In the data rows, 500 means zero.
Some points, one per row:
<610 526 416 591 478 455 569 385 638 546 459 317 455 363 590 533 525 477 591 614 366 736 294 403 495 387 416 657 413 796 339 431>
<593 480 416 637 341 637 477 454 136 295 507 546 478 546 727 407 574 295 655 434 590 449 432 347 399 433 583 454 272 682 339 464>
<436 599 506 296 569 546 477 248 410 500 569 500 569 478 522 449 434 500 474 727 543 316 271 499 587 455 452 771 400 409 477 455>
<595 558 842 455 592 614 637 499 592 386 443 386 432 683 409 369 408 592 738 343 412 514 386 259 384 683 477 522 512 363 155 748>
<399 479 776 500 683 751 569 385 456 774 560 454 569 432 499 600 672 500 757 524 606 642 798 354 579 546 510 657 519 500 500 397>
<403 583 541 387 569 660 706 317 524 432 523 477 592 523 568 709 421 317 492 569 422 571 729 673 116 592 544 612 431 568 637 451>
<561 517 391 387 729 318 614 499 547 478 543 523 501 432 613 451 551 432 615 434 453 253 478 483 654 546 437 544 349 454 798 451>
<351 644 463 523 295 318 500 750 524 455 615 546 296 501 340 483 323 409 731 524 572 445 592 587 433 501 581 522 454 568 408 503>
<571 623 775 523 569 614 385 317 547 250 547 363 524 363 272 460 267 592 564 479 806 691 523 534 618 524 522 341 413 431 706 360>
<469 492 422 319 638 591 637 499 410 455 578 272 341 775 499 429 548 797 382 524 453 253 409 588 456 410 447 567 476 477 431 513>
<448 591 520 387 501 409 293 431 342 683 413 409 569 592 568 584 421 455 460 614 278 409 500 487 401 615 321 137 665 682 477 466>
<621 622 363 637 523 637 454 545 456 432 474 523 638 455 499 495 690 409 574 501 424 422 432 459 561 706 578 454 459 659 339 544>
<366 634 461 500 272 341 477 750 524 478 652 546 318 501 318 467 312 409 769 547 504 447 638 558 369 455 578 590 359 545 454 405>
<224 583 551 659 546 523 637 362 501 500 591 614 546 432 477 452 591 614 562 592 650 578 638 438 691 478 680 522 472 431 500 596>
Then 12 other points, each followed by its number:
<592 433 454 500 432 341 569 294 501 660 432 569 478 683 340 492 289 592 467 501 577 546 592 553 521 660 604 499 299 431 339 798> 0
<629 504 534 569 432 591 454 590 547 751 663 728 524 798 749 339 391 455 417 547 561 759 478 503 457 319 425 544 554 477 569 392> 1
<261 464 495 728 592 546 775 613 478 523 465 431 387 661 477 412 597 843 353 343 439 443 615 543 564 433 607 431 472 568 569 543> 2
<499 180 680 569 455 569 362 590 524 364 546 500 729 341 431 452 297 706 527 614 503 342 546 488 569 433 518 386 631 545 729 380> 3
<529 590 469 478 432 705 660 636 364 455 459 386 683 775 590 204 387 569 628 388 333 711 363 618 525 364 524 567 378 614 591 702> 4
<643 376 786 569 455 341 477 499 410 250 667 477 501 501 568 484 370 614 451 366 531 538 478 439 437 569 570 476 592 409 523 287> 5
<668 574 676 659 638 637 316 705 547 432 638 660 501 546 522 488 544 592 334 456 544 324 592 388 436 637 542 635 448 591 431 557> 6
<536 403 419 455 249 500 523 454 638 523 482 500 683 569 477 625 781 637 424 388 594 473 386 540 437 637 545 408 483 363 591 481> 7
<609 433 446 591 318 455 523 271 456 409 507 409 455 592 272 550 601 386 543 501 345 665 363 659 567 637 416 612 391 705 660 503> 8
<557 549 359 341 546 500 569 705 501 592 742 546 364 226 363 591 302 569 507 479 332 442 569 398 725 592 366 657 451 477 362 587> 9
<463 605 659 319 409 591 454 431 478 637 464 614 478 295 499 464 561 363 455 456 534 524 432 621 622 387 638 499 499 431 408 433> 10
<509 559 464 387 341 569 660 705 410 523 461 226 478 432 363 375 566 592 349 501 556 375 500 536 497 592 579 635 766 454 431 290> 11
Which of these numbered points is nearest to each point below, looking only along the 5 directions in which the first points spread most? Its number follows each.
<302 267 482 773 523 500 637 522 319 432 509 614 432 341 613 589 413 386 345 321 413 478 226 459 421 455 317 363 486 545 569 441> > 8
<566 454 512 478 501 318 614 431 205 455 274 523 341 478 658 429 403 432 515 547 705 594 592 428 561 615 463 295 273 454 385 622> > 6
<320 626 566 523 478 591 775 385 592 364 485 614 546 592 545 656 349 455 471 637 500 348 432 402 609 524 215 386 743 659 546 588> > 7
<450 595 477 387 501 387 316 431 342 660 395 386 592 615 545 651 299 569 479 614 367 353 432 401 383 706 335 476 557 682 500 650> > 11
<554 496 407 455 249 500 614 590 592 705 697 409 546 341 386 519 444 432 457 524 482 417 615 304 453 455 573 363 593 363 339 541> > 0
<510 519 620 478 523 455 385 636 478 455 585 226 660 592 568 787 416 592 467 659 652 468 500 677 546 296 533 341 428 340 523 551> > 3
<473 253 334 341 569 569 431 408 729 455 598 591 432 661 363 401 487 569 495 592 591 459 592 476 682 455 433 386 478 500 408 559> > 2
<647 408 689 523 478 295 546 431 638 637 584 569 478 729 499 328 613 295 401 456 534 499 569 509 496 592 428 612 504 409 454 699> > 0
<388 469 498 410 478 705 660 545 684 295 149 523 546 615 522 483 344 569 401 343  90 454 684 384 340 364 590 522 243 295 477 447> > 0
<542 447 412 455 249 500 569 499 615 614 586 431 615 478 431 632 642 569 417 411 579 409 432 517 341 546 494 454 552 317 408 445> > 11
<244 425 472 728 615 478 523 613 501 614 469 386 524 546 477 688 410 295 385 276 639 560 409 463 729 524 568 544 550 500 431 535> > 10
<553 507 774 478 546 455 316 705 547 478 647 317 569 661 590 755 442 592 381 682 651 357 363 352 456 546 663 544 441 477 477 513> > 11
<608 623 354 637 523 637 454 568 456 455 507 546 660 478 568 475 651 432 535 524 508 436 478 546 517 706 488 522 712 203 316 465> > 6
<316 380 457 614 615 546 454 636 570 546 335 386 569 478 454 625 281  89 363 388 587 531 294 537 605 524 556 725 458 363 500 365> > 10
<490 576 735 319 455 705 614 499 592 546 410 637 455 501 499 620 573 546 759 366 624 462 432 537 428 524 392 499 619 545 569 562> > 5
<327 595 468 546 341 318 431 659 638 318 400 614 364 661 545 616 549 614 544 366 718 498 317 562 580 501 469 476 544 477 569 619> > 9
<643 525 672 546 683 318 523 659 615 364 561 431 706 318 454 510 509 637 430 479 505 572 569 570 501 615 512 205 443 454 362 469> > 5
<509 291 434 455 295 523 477 454 570 432 370 569 729 523 477 560 675 592 579 637 350 492 592 455 712 478 569 590 370 728 683 381> > 8
<349 629 476 500 318 318 408 659 570 409 496 546 387 592 499 508 545 614 678 434 708 441 363 731 214 569 435 612 496 477 454 366> > 9
<645 525 740 569 683 409 454 682 592 455 520 546 478 409 363 566 630 523 361 614 345 629 340 288 446 751 492 567 426 523 339 552> > 6
<224 496 476 728 569 409 500 568 478 569 556 409 478 615 522 683 555 477 477 343 513 658 684 384 710 501 537 544 592 568 477 599> > 10
<595 574 415 523 638 409 500 476 364 455 321 591 478 501  45 674 496 614 435 637 520 698 432 326 323 273 560 703 707 500 523 701> > 5
